Small tables with named rows and columns. After each table, cells are looked up by row and column.

vusozi:
fields: bamoma, zuv, tubo, zeruf
roz: [456, 613, 428, 366]
rakon: [307, 443, 463, 43]
dul: [301, 325, 300, 474]
morop: [489, 483, 470, 420]
vapo: [433, 486, 379, 244]
sakira: [456, 253, 399, 552]
bil: [394, 930, 408, 281]

dul, tubo => 300
bil, bamoma => 394
sakira, zuv => 253
bil, zeruf => 281
dul, zuv => 325
vapo, zuv => 486
rakon, tubo => 463
roz, tubo => 428
roz, zuv => 613
sakira, tubo => 399
morop, zeruf => 420
roz, bamoma => 456
vapo, bamoma => 433
morop, bamoma => 489
bil, tubo => 408
vapo, zeruf => 244
dul, zeruf => 474
vapo, tubo => 379
rakon, zuv => 443
sakira, zeruf => 552

Table nedop
|  | kefu | bul | doz | budeleb |
|---|---|---|---|---|
| ripufav | 2019 | -42085 | -1452 | 25545 |
| gete | 887 | -24486 | -18526 | 11762 |
| lusur | -833 | 42089 | -16101 | 12342 |
| girabaz | 10293 | 50308 | 38289 | -23712 |
| miv | 17223 | 27872 | -48136 | -69654 |
| vomisa | 5026 | 18337 | -43436 | 25688 |
| buna | 9627 | -1583 | -10232 | -63 |
| delibek | -9832 | -15700 | 9999 | -16681 |
| rir | 10771 | -11057 | -3751 | 1768 |
| zefe | 8152 | 8466 | -26051 | 11081 |
| vevodu | 22662 | 37374 | 40114 | -25454 |
| rop | 319 | -7669 | -17089 | -14351 |
| mekuro | -1946 | -7417 | 1851 | 3681 |

bul of ripufav is -42085
doz of ripufav is -1452
bul of girabaz is 50308
kefu of vomisa is 5026
kefu of zefe is 8152
kefu of buna is 9627
budeleb of buna is -63
doz of delibek is 9999
Row with the largest budeleb: vomisa

dalag =
,notofi,fef,komig
benosat,1,50,38
fep,-25,-18,-1
natisi,13,54,46
filavuz,23,20,25
nesoko,49,1,33
ligaf,27,10,28
mimimuf,20,35,-1
ful,7,-40,-12
gor,62,5,83
meb,-30,-15,78
zusu,52,48,19
fiteg,30,-1,54
fosoten,-19,91,-87
ganelu,52,-7,88

What is the fef of fiteg in dalag? -1
What is the komig of benosat in dalag? 38
What is the komig of natisi in dalag? 46
What is the fef of ful in dalag? -40
What is the komig of zusu in dalag? 19
What is the notofi of mimimuf in dalag? 20
What is the notofi of ligaf in dalag? 27
What is the fef of fosoten in dalag? 91
What is the komig of filavuz in dalag? 25
What is the fef of benosat in dalag? 50
What is the notofi of gor in dalag? 62
What is the fef of filavuz in dalag? 20
What is the fef of nesoko in dalag? 1
What is the fef of natisi in dalag? 54
What is the fef of mimimuf in dalag? 35
What is the fef of ligaf in dalag? 10
What is the komig of mimimuf in dalag? -1
What is the komig of ligaf in dalag? 28

Table lop
,banuvi,taraked,lovukat,mem,pup,pon,buvo,davu,suko
dubovo,547,679,464,436,582,630,280,598,735
gipezar,867,804,446,451,354,734,226,655,834
nebipi,862,799,452,490,337,778,252,638,824
robevi,322,476,495,454,827,368,461,506,593
pegoge,810,712,409,466,269,715,345,639,722
tos,608,684,473,348,471,518,307,554,710
ginutab,428,620,520,427,725,422,357,576,686
puz,536,349,375,490,362,415,557,392,336
kula,587,399,377,477,186,516,463,415,331
tiz,308,489,493,474,825,313,483,514,565
sonibaf,304,451,482,478,833,271,480,480,569
domi,818,787,450,397,354,681,294,647,831
nukov,243,268,461,438,655,277,589,357,304

banuvi of puz = 536
davu of dubovo = 598
lovukat of ginutab = 520
davu of pegoge = 639
pup of kula = 186
banuvi of robevi = 322
banuvi of nebipi = 862
taraked of tos = 684
lovukat of gipezar = 446
mem of gipezar = 451
suko of pegoge = 722
pon of dubovo = 630
taraked of nukov = 268
Which row has the largest suko? gipezar

Table zuped
          zogab  bukido    vafe     luz  pekidi     fiv  susibul  rodezu     lem
lafozan  45.637  48.465  50.549  51.763  49.356  49.693   42.644  50.203  52.422
gabi     45.467  48.069  50.571  52.012  48.822  50.056   44.039  51.460  52.558
bovov    51.764  53.175  15.482  36.882  64.246  47.151   76.917  43.532  61.579
kado     44.812  48.525  82.768  36.053  49.539  58.419   52.823  37.149  39.896
pevoze   53.130  52.896  16.177  37.885  65.913  43.888   77.264  44.619  64.321

vafe of kado = 82.768
zogab of pevoze = 53.130
vafe of bovov = 15.482
fiv of pevoze = 43.888
susibul of gabi = 44.039
vafe of gabi = 50.571
lem of lafozan = 52.422
fiv of bovov = 47.151
luz of lafozan = 51.763
bukido of bovov = 53.175
bukido of lafozan = 48.465
luz of pevoze = 37.885

zunuga =
|  | gov | ramu | sozak | zakopu | gil |
|---|---|---|---|---|---|
| setup | 111 | 3 | 113 | 108 | 116 |
| ruvala | 102 | 180 | 107 | 114 | 103 |
| pir | 103 | 245 | 110 | 112 | 111 |
| vokamul | 116 | 225 | 120 | 107 | 112 |
| muker | 115 | 32 | 116 | 108 | 112 |

ramu of ruvala is 180
gil of muker is 112
ramu of muker is 32
zakopu of pir is 112
ramu of setup is 3
gil of setup is 116
sozak of vokamul is 120
gil of ruvala is 103
gov of muker is 115
gov of setup is 111
zakopu of ruvala is 114
gil of pir is 111
sozak of pir is 110
ramu of vokamul is 225
Which row has the largest gil? setup

